Some points, one per row:
ndarray[13 8 -17 -33 41 20 28 -76 33 -64 17 -5 5 -9 8 2 -35 42 71 -77 9 20 -54 -53]
ndarray[33 5 1 16 -27 78 -50 9 3 44 0 -44 6 22 -15 55 4 -31 1 -15 -51 -26 -4 93]
ndarray[-3 31 37 -5 -4 -16 1 -35 47 10 -17 9 6 -19 15 15 -54 6 -39 5 -45 7 -13 -5]
ndarray[10 -3 21 2 6 19 -39 -80 -9 -12 -34 4 7 -21 -2 21 -48 -29 -18 -60 8 5 -44 -5]
ndarray[13 22 -11 44 -34 -4 -49 23 15 19 52 -47 -73 29 62 2 17 2 -27 -38 22 -31 -10 46]
ndarray[26 -5 30 -24 -3 -18 -7 4 -44 10 -1 38 -14 -38 -41 26 -4 -43 18 25 -5 4 4 -59]
ndarray[-33 -23 32 -54 8 -49 -11 94 48 -44 -8 13 -26 7 -50 -19 -25 -42 20 -37 -5 -8 62 -52]
ndarray[-12 -2 -17 -9 -4 -19 -7 65 -10 7 10 16 -5 1 -16 -22 56 -35 -16 -47 69 -42 58 31]
ndarray[20 13 -12 25 -47 6 -18 11 25 18 13 -62 -16 4 26 3 32 70 -32 28 -9 -55 25 47]
ndarray[-2 -7 -1 21 -93 -15 -33 -20 0 -8 -28 -44 -3 25 79 -67 -8 37 -32 20 7 3 -12 49]
ndarray[-25 -6 5 -46 13 25 -1 29 -3 -50 4 21 22 33 6 -30 -33 19 -37 -51 26 24 8 -38]
ndarray[-4 9 -15 19 -37 0 -76 -23 10 127 -16 -60 -5 29 -8 4 13 8 -34 62 -35 -32 51 59]
ndarray[14 -14 -21 14 2 8 69 -19 -43 11 6 36 -8 -55 18 -11 14 0 64 66 -41 33 11 41]
ndarray[-31 -5 -21 -29 32 -39 41 -10 10 -20 -13 16 8 -24 -19 25 -15 -14 10 21 24 16 -1 -23]
ndarray[19 -16 -32 14 13 14 51 -30 -12 -22 -11 19 -17 -26 25 -29 -34 45 7 43 -32 8 -33 -5]
ndarray[39 3 101 48 -43 29 65 -28 -72 27 -5 -26 -12 -39 65 1 43 46 32 31 -6 35 -1 23]
ndarray[-20 1 6 -2 -13 30 0 -25 6 -17 42 13 -11 29 -1 -1 10 33 -20 -19 34 -9 -1 -4]
ndarray[34 -9 -11 27 -11 19 21 -12 9 19 13 35 -60 -28 -22 2 20 5 10 14 -22 -13 43 37]
ndarray[-26 -12 44 25 -18 -10 -44 -9 -25 -3 54 45 19 6 -4 39 4 -44 -26 -34 -23 -29 -92 -4]
ndarray[31 2 -38 37 -7 24 51 17 -49 2 40 -30 -9 -15 -11 -10 6 52 43 23 -3 27 -24 -27]
ndarray[45 58 -41 41 -48 46 46 20 -43 50 -31 25 -21 -19 127 -21 51 27 27 22 39 6 -49 -3]
ndarray[-13 25 -26 11 -51 -4 -14 34 4 27 -17 29 2 -8 -14 9 2 -29 -4 -4 32 -2 -40 -20]
ndarray[-10 -2 16 -12 0 23 -37 16 59 16 -48 -28 -9 34 -13 10 -2 -27 -37 -2 -23 -34 2 23]
ndarray[13 -7 -4 -6 -11 -22 1 30 -78 31 -13 21 73 -26 -51 7 21 -50 45 1 4 -18 19 16]
ndarray[18 13 -9 33 -17 28 17 -11 -47 -23 -2 0 -23 -49 0 -14 13 1 23 39 26 9 0 17]
ndarray[-62 0 9 7 3 21 -23 -18 -9 -11 -17 -15 -51 -23 5 22 -47 -38 17 -28 -32 -2 -22 1]
ndarray[-2 -11 -1 23 -32 -60 -22 30 -24 32 -6 39 -8 -56 0 2 46 -59 1 -2 62 -15 0 16]
ndarray[22 36 -39 45 -20 110 47 37 -36 30 6 41 31 -9 -8 5 15 -2 32 24 -14 5 -47 35]
ndarray[38 13 -36 -22 13 -7 13 26 -1 -21 18 12 1 23 8 -3 -8 -29 -24 -30 11 -2 4 -25]
10 more points follow, each with its number after it:
ndarray[-40 25 -13 -60 5 -75 -28 65 53 31 13 -8 10 50 -8 -8 20 0 -9 -21 8 -49 61 11] 0
ndarray[12 22 40 -16 1 -3 -48 40 40 9 0 -32 -2 20 -47 91 -8 -66 -15 -51 15 -50 21 32] 1
ndarray[41 -21 7 24 -25 21 1 -47 -44 39 0 9 -34 -28 -25 38 35 -27 56 -2 -68 -38 1 87] 2
ndarray[-48 -28 8 -29 1 -104 -29 -27 44 -7 16 -18 27 42 34 -17 -42 23 -49 -12 -13 -4 8 30] 3
ndarray[-6 6 -11 -21 3 -32 -27 64 -17 -72 6 -18 14 24 -25 8 -11 -54 -15 -61 -4 -31 -18 19] 4
ndarray[17 -22 25 17 -5 -5 19 5 -81 -14 -5 18 7 -29 26 37 2 20 -100 -16 29 42 -13 17] 5
ndarray[-4 -15 19 -38 20 -23 -9 -9 35 -2 19 1 5 30 -61 35 4 -53 43 12 -24 -15 33 40] 6
ndarray[-16 -13 -5 21 3 13 -44 45 -25 -15 25 2 26 25 -16 -4 4 -35 14 -1 43 7 12 -19] 7
ndarray[-30 6 -35 25 -14 -5 -46 -49 -14 -3 -15 -33 31 11 27 17 -30 78 -22 20 -32 34 -45 -16] 8
ndarray[-13 10 5 -28 -7 -2 9 -63 48 -24 26 -38 1 -1 40 -4 -23 61 -1 34 -37 -3 -66 -16] 9
Which of these numbered points is nearest to each point below, looking only along the 7 directions in which the first points spread most? Its number follows each.
ndarray[72 -23 10 34 -26 -19 -14 -7 -30 25 11 1 -12 -35 -18 40 35 -35 12 -1 -23 -25 5 56] > 2
ndarray[9 -32 -12 28 31 8 62 -67 -39 -39 -11 -1 -23 -34 49 -48 12 65 32 25 -26 14 -39 -105] > 9
ndarray[1 -1 -1 25 -99 37 -127 -47 -56 8 3 -18 56 -17 29 28 -63 -1 -55 -9 -32 12 -15 34] > 8
ndarray[3 -3 -19 -1 -8 33 -43 11 7 -8 4 -15 9 35 78 -36 11 45 -30 -10 15 -32 -54 10] > 8
ndarray[33 -44 -12 35 -29 11 9 4 -34 19 41 -3 19 -28 66 -23 40 7 51 53 5 21 -40 -13] > 5
ndarray[-38 -22 -6 -8 50 -3 0 -53 25 -48 5 -3 7 2 51 -4 -29 36 -18 -31 1 10 -71 -17] > 9
ndarray[-1 10 0 12 -67 -2 -58 34 11 67 26 -56 -2 55 -31 17 24 -10 -28 29 -50 -84 34 71] > 1
ndarray[-18 -2 23 42 -40 14 -43 -32 -111 -27 -7 -56 19 19 23 -4 -23 75 2 31 -37 -11 -41 -3] > 8
ndarray[-41 4 35 12 -11 29 3 18 -33 6 -31 -45 42 11 -15 26 -70 -22 14 22 -32 11 -22 -48] > 8
ndarray[8 -23 42 10 -2 24 -5 11 -26 1 16 -8 1 -24 43 -5 17 -4 -33 1 17 0 -14 22] > 5
ndarray[1 0 35 -15 10 -37 43 49 105 -11 -5 -26 -25 38 -15 -45 -2 -31 -57 -32 23 -33 32 61] > 0
ndarray[-15 -5 -11 33 -38 4 17 -54 -21 13 -15 -17 -17 33 5 4 -24 52 -21 97 -39 53 -14 8] > 8
ndarray[40 -15 11 -76 14 35 -35 28 34 -53 8 22 -1 8 3 17 -37 -47 -2 -106 46 -11 -9 34] > 4
ndarray[-27 -3 19 6 19 3 -29 45 6 -56 -13 -24 32 37 -71 -6 5 -15 -37 -52 24 -23 41 -38] > 4
ndarray[13 -42 -57 -14 -20 9 3 23 -12 9 13 14 -16 -22 1 -8 -3 -28 20 -31 27 5 -10 34] > 7
ndarray[-15 -4 42 -5 -10 -32 -127 -51 -1 17 -16 -32 24 19 -19 31 -15 -27 -14 -32 -52 -30 13 -14] > 1
ndarray[28 5 34 -8 -45 -20 -71 34 -12 -16 1 25 41 0 -54 49 -40 -126 10 -47 -1 -42 20 2] > 1
ndarray[-76 1 37 -79 -2 -80 -26 22 23 9 12 -42 -23 62 8 30 31 -57 -29 -26 22 -21 79 -28] > 0
ndarray[0 44 -4 -8 -68 76 29 1 19 31 19 -9 -43 27 15 8 -7 10 -43 8 2 -15 20 44] > 8
ndarray[21 21 39 -14 42 -51 -12 -26 73 12 1 -9 0 3 -2 14 -22 9 -26 -3 -28 17 54 -35] > 3
ndarray[-51 -3 -7 -48 1 -11 17 9 42 -20 -59 -58 51 38 11 -18 -34 1 -3 7 13 44 33 -52] > 3
ndarray[-27 -6 32 -14 28 -30 -43 -28 -109 -10 -14 -4 9 -1 -7 -10 -11 15 8 4 27 41 -21 -13] > 5
ndarray[-27 -42 -1 3 6 4 -10 4 33 -40 -33 -13 19 25 47 -36 17 24 2 11 8 -17 -16 -24] > 8
ndarray[66 23 4 -1 9 11 24 42 27 22 -7 10 -48 -28 -31 13 19 -55 28 -31 20 -24 2 44] > 7
ndarray[-4 -29 44 -9 -34 -23 -31 11 -19 43 -13 -8 1 31 -20 23 18 -31 -26 -32 -14 -17 13 37] > 1
ndarray[14 -6 12 41 12 -23 61 -95 -39 -27 -39 32 -12 14 0 15 -4 37 38 30 -66 32 -7 -98] > 9
Now 10 new points, numbered from 0 again:
ndarray[-37 4 -20 1 10 13 30 33 -9 -27 -15 -6 66 33 9 -31 -28 35 11 16 47 69 4 -52] 0
ndarray[-46 -7 -10 -38 24 -12 -3 36 48 -22 -20 3 36 26 -5 -11 -15 -25 18 -4 31 38 50 -81] 1
ndarray[8 10 -26 6 -61 4 -19 17 28 11 26 -14 12 13 -28 -1 14 -57 61 40 12 -7 3 16] 2
ndarray[24 21 -7 23 -36 23 2 9 4 13 -16 1 -14 4 -16 20 -2 -10 19 -2 -36 -36 -6 21] 3
ndarray[20 -20 -18 -75 -76 33 -37 -9 5 -25 -29 1 19 -15 -17 45 -13 -8 -2 -55 12 -33 -15 6] 4
ndarray[31 -9 -26 55 -8 26 -29 27 -6 26 -11 -23 -28 84 1 -40 20 -32 3 2 -6 -56 -43 85] 5
ndarray[6 -20 -62 58 -26 35 41 -25 -37 31 31 -11 8 -7 34 9 6 64 5 127 -38 16 -40 -11] 6
ndarray[-23 5 -22 -8 10 -43 34 -15 11 31 -60 -8 -9 -33 -3 -16 -5 -19 11 24 -22 23 29 -10] 7
ndarray[31 -4 -5 16 -44 40 -5 40 -37 2 1 3 19 -11 27 17 14 -17 23 26 63 26 37 48] 8
ndarray[-3 15 -9 16 -27 3 18 -1 -11 19 14 6 -4 -10 -7 -12 10 11 -9 51 -14 77 -7 16] 9
Which of these numbered points is nearest to each point below, looking only along the 7 directions in which the first points spread most? Its number follows each.
ndarray[-30 -8 -31 -39 62 -19 -1 36 -9 -33 -2 -14 15 53 -17 36 -31 14 -72 10 47 28 33 -65] > 1
ndarray[40 17 -25 -26 -36 22 58 38 -17 36 28 51 -38 -44 -2 -16 32 -10 10 16 72 11 7 17] > 8
ndarray[-19 9 -5 -37 38 -42 21 4 -34 33 -23 -1 -15 -27 -1 -24 53 -13 -24 69 -27 -25 32 -2] > 7
ndarray[32 -16 -50 -13 27 35 49 -7 9 -36 37 29 -2 42 25 -14 -15 40 12 17 50 40 -4 -11] > 0
ndarray[12 11 -34 -19 3 -2 26 -4 -11 3 -6 16 -46 -16 27 -17 43 11 19 49 -39 12 6 -5] > 9
ndarray[23 21 10 42 30 -9 39 -16 -32 51 -4 -24 -10 -34 -15 3 28 21 21 26 -32 10 14 5] > 9
ndarray[43 2 -33 27 -36 45 39 21 2 1 -18 7 15 -21 28 0 75 -23 29 26 14 -29 -15 40] > 8
ndarray[-4 35 -39 68 -33 33 -43 40 20 41 51 -24 -3 22 11 -15 17 28 -31 4 36 -44 0 24] > 5
ndarray[4 -21 -28 0 34 23 67 38 -6 -22 41 45 -53 -2 14 -47 10 38 -43 7 43 39 21 -29] > 0
ndarray[-50 25 18 -20 45 -68 -15 -50 26 10 -49 -22 -5 24 -28 19 -11 82 9 26 -65 5 -9 -24] > 7
ndarray[-34 31 -5 -12 19 -67 -59 19 -2 16 32 -8 7 -37 -10 3 -6 28 32 45 67 39 30 -22] > 7
ndarray[-11 -4 16 -3 -9 -29 5 -60 52 -22 -32 46 11 22 3 9 -26 0 38 4 -53 49 4 -26] > 7
ndarray[17 -20 -1 26 30 -11 48 -39 -55 44 7 -63 -14 -10 17 18 18 45 9 49 -42 -7 5 -2] > 9
ndarray[12 2 -8 29 -20 44 -31 10 13 36 49 -27 -17 59 26 -23 13 32 -47 35 20 19 -21 68] > 5
ndarray[-24 -34 32 1 -9 -14 -107 -30 33 14 -8 17 38 28 -30 22 -36 -48 -39 -41 24 2 4 -19] > 4
ndarray[16 -23 -18 -25 28 -18 89 -38 -46 16 -38 10 -20 -54 -35 25 3 -41 34 11 -25 1 7 -32] > 7
ndarray[-20 -83 -14 -71 57 -2 25 21 48 -31 -6 -2 16 23 18 -27 -4 -14 -6 -9 63 0 28 -11] > 1
ndarray[-43 -9 -30 -96 127 -4 12 -12 55 -44 38 42 25 42 -11 16 -11 -10 16 -49 59 29 30 -95] > 1
ndarray[40 71 -41 32 -48 85 -8 3 -30 -27 40 -1 -11 8 18 -2 -7 -47 -12 -29 63 -8 -10 46] > 5
ndarray[-2 35 44 -17 19 31 -49 18 58 -15 2 27 -34 -4 -65 27 -39 -49 -59 -23 -6 -46 -69 6] > 4
ndarray[8 7 -16 8 -11 -33 31 32 -14 14 25 3 -1 5 -14 -41 69 16 26 17 25 15 38 -17] > 8
ndarray[9 -9 -21 17 -29 2 4 43 32 43 -43 21 -1 4 -6 18 2 -25 -8 7 34 0 32 13] > 2
ndarray[-26 -25 -19 -13 37 -55 -8 -2 -29 -35 -64 -14 30 -59 63 -23 -7 54 -21 18 -13 29 -8 -33] > 7
ndarray[-21 9 -62 34 4 -18 16 -9 -65 -22 14 14 12 2 74 -2 -18 48 -11 -2 48 29 -18 -94] > 0
ndarray[20 4 -12 46 -10 15 -56 8 6 38 29 -19 0 25 34 25 12 32 1 19 27 -36 -12 -15] > 5
ndarray[12 47 18 11 40 31 2 -46 26 0 -14 -2 -44 4 -27 9 10 -7 -15 6 -57 -89 -30 47] > 3
